(in the rows, 128 means zero)
The same turns and mirrors carry the whole set onto itself, and each row onto the other rows of its family. Which rows share a family with each named row? Give them in list order.
These 36 rows form 6 families of 6 rows each.
kesu: [127 122 131 121 106 123 126 149 146 132 130  96 161 156 122  87 154 100
 115 151 144 119 120 103 136 125  89 113 134 141 131 130 104 143 127 133
 136 155]
nop: [125 134 116 121 144 126 141 154 103 110 131 124 157 122 111  88 126  89
 118 141 160 132 141  99 116 114 128 114 104 149  89 116 134 128 111 112
 140 153]
pob: [107 125 131 118 123 135 133 139 142 133 118 109 158 143 116  69 155 108
 133 146 147 131 141 114 127 121  83 138 124 133 138 133 102 143 126 126
 134 151]
Pabes: [128 181 132 136 145 118 118 148 102 116 105 155 117 119 118 137 109 100
 139 151 133 157 137 134 127 153 144 129 109 112 144  88 125 119 153 144
 151 126]
Begu: [130 162 134 128 138 102 108 127 154 125 101 145 147 142 128 148 117 123
 135 141 118 128 112 152 150 116 145 112 125 123 147 113 140 100 133 154
 131 138]
sese: [125 134 129 127 120 138 131 148 149 123 122 108 168 148 114  84 160  95
 119 144 146 123 130 103 140 128 100 111 127 134 139 143 115 148 128 116
 134 158]
bomer: [114 115 113 114 146 130 117 125 101  91 129  93 121 148 120  95 111  78
 121 144 132 153 123 120 133  86  99 143 133 150 116 131 108 128 132 128
 134 143]
kubig: [ 99 112 120 122 145 124 109 134  98  98 136  88 126 153 127  93 109  92
 113 143 135 146 129 123 138  99 109 141 139 151 118 138 106 136 125 128
 120 123]
siv: [125 176 139 141 145 134 117 146 115 110 118 159 104 129 149 132 107 115
 145 151 129 156 148 144 131 143 136 116 117 115 149  90 131 127 149 162
 141 124]
firen: [143 186 139 130 150 114 120 130 129 117 124 137 127 126 181 114 110 117
 147 161 112 118 103 134 150  98 142 117 109 100 125 122 101 132 123 150
 155 134]
Mab: [112 139 122 115 121 123 135 144 138 137 125  98 159 155 120  84 150 107
 125 152 152 119 132 110 133 120  79 131 121 133 117 134 114 153 131 116
 130 152]
divo: [145 187 148 133 139 118 112 127 136 123 115 133 119 129 174 119 115 115
 162 157 117 119 108 123 147  98 146 127 122 104 130 118 103 130 151 149
 162 135]
Nuru: [135 187 119 129 147 122 109 151 116 124 118 157 104 128 126 129 105 111
 152 162 125 147 135 134 131 148 134 122 109 102 150  96 121 132 141 145
 141 122]
fogop: [130 189 149 134 142 124 119 129 122 114 118 128 118 123 179 114 105 103
 144 154 119 125 102 116 142  99 139 135 118  99 131 119  83 131 146 151
 160 127]
fab: [129 182 142 128 128 115 109 136 163 115 106 132 137 135 142 146 121 122
 128 140 118 132 135 141 160 121 146 110 120 136 137 115 147  98 130 158
 148 141]
Zeti: [130 128 112 134 131 104 141 157  94 107 135 111 145 125 110 101 136  85
 106 145 161 141 134 112 120 135 118 106 108 156 105 105 138 136 108 133
 139 152]
Vadi: [115 117 122 128 136 120 118 140  84 106 144  92 121 155 141  95 112  73
 110 156 143 137 120 120 130 100  98 137 142 143 122 118  95 141 125 132
 131 134]
kis: [119 178 145 133 134 104 108 136 160 123 104 136 144 135 128 141 140 135
 143 132 123 142 115 132 150 122 145 102 123 119 142 115 140  97 137 144
 146 154]
Nefu: [124 167 148 129 129 103 114 123 164 129  94 135 158 128 132 141 132 123
 127 135 123 125 109 131 154 121 145 118 117 124 137 118 128  99 144 156
 151 143]
zabi: [123 134 130 117 114 135 130 150 139 118 133  94 159 154 119  79 155  98
 124 147 140 122 132 109 128 120  88 118 124 141 130 144 107 150 126 113
 133 147]
Nol: [105 124 126 129 149 138 110 132  97  98 137 100 128 153 140  91 120  76
 106 150 139 146 124 126 139  92 101 138 146 138 136 139  94 143 127 118
 130 133]
gigoz: [113 114 126 120 147 135 113 138  87 100 144  96 131 153 125  92 123  80
 113 151 138 143 124 128 123  99  98 132 136 146 127 131 109 139 129 113
 127 124]
lolur: [123 125 118 127 140 115 140 150 103  96 139 110 153 128 115  93 140  94
 109 132 157 142 136 119 117 122 114 103  98 158 105 122 139 139 107 117
 128 141]
lasag: [117 121 131 126 119 137 132 155 137 122 123  97 160 149 111  75 149 115
 127 163 139 127 141 106 138 135  97 122 133 133 131 139 107 150 137 120
 131 144]
sagun: [138 173 147 128 131 109 114 125 158 110  93 131 131 144 121 146 119 113
 124 135 109 127 125 146 149 121 146 110 127 131 149 112 142 107 139 154
 144 147]
fak: [122 137 110 138 151 118 140 151  91  95 133 119 142 123 115  97 134  77
 106 131 157 148 138 118 122 128 127 111 103 154 110 125 143 141 103 120
 138 150]
lutu: [123 188 151 132 142 125 111 132 129 114 124 128 116 135 181 118 116 118
 156 153 118 132 102 124 147  91 141 119 131  99 133 123  94 123 139 136
 154 140]
rok: [135 186 158 129 152 130 111 125 123 119 113 136 125 129 173 117 113 116
 131 157 118 101 109 124 152  96 150 106 125 107 120 115 107 131 130 146
 163 126]
Nikul: [121 187 134 140 153 119 114 155 100 110 119 149 101 122 135 129 114 114
 149 151 132 167 138 138 130 139 146 117 114 106 144  93 128 114 137 134
 152 134]
Bidak: [119 115 121 116 145 123 124 136  99 105 132  97 117 155 125  93 115  90
 114 167 142 153 115 127 120  92  94 147 136 148 121 129 115 142 134 116
 123 137]
Lil: [127 186 143 139 147 122 117 140 116 120 105 153  96 125 136 119 112 113
 141 147 138 145 141 136 124 149 137 119 108 110 160  91 122 143 132 149
 144 118]
Tiluz: [137 178 136 138 150 114 102 146 111 119 116 156 109 125 136 128 101 109
 146 154 131 152 143 139 132 139 151 130 117 106 143  87 125 121 155 143
 150 122]
sigup: [123 129 113 117 146 109 142 154 107 105 137 119 155 134 112  92 127  98
  98 142 148 142 134 116 115 119 117 114 102 146  83 116 140 138 119 120
 130 157]
ledu: [134 193 156 133 145 136 113 139 129 130 123 138 120 130 182 114 118 116
 148 159 112 117 111 121 137 100 143 119 134 114 132 125 117 130 135 161
 158 128]
fezir: [130 174 142 133 136  89 105 126 156 129 103 139 147 128 136 141 126 124
 138 132 124 132 126 145 153 122 148 118 117 123 137 109 141 106 139 159
 150 143]
gis: [125 134 114 136 141 113 153 158 100 100 132 102 149 125 120  90 128  93
 126 141 150 133 138 105 117 127 132 111 105 151  93 130 142 140 106 125
 130 148]

Same family as Lil: nop, pob, bomer, sagun, rok
Same family as Begu: kubig, firen, Nuru, lasag, gis
Same family as kis: kesu, Zeti, Vadi, lutu, Nikul

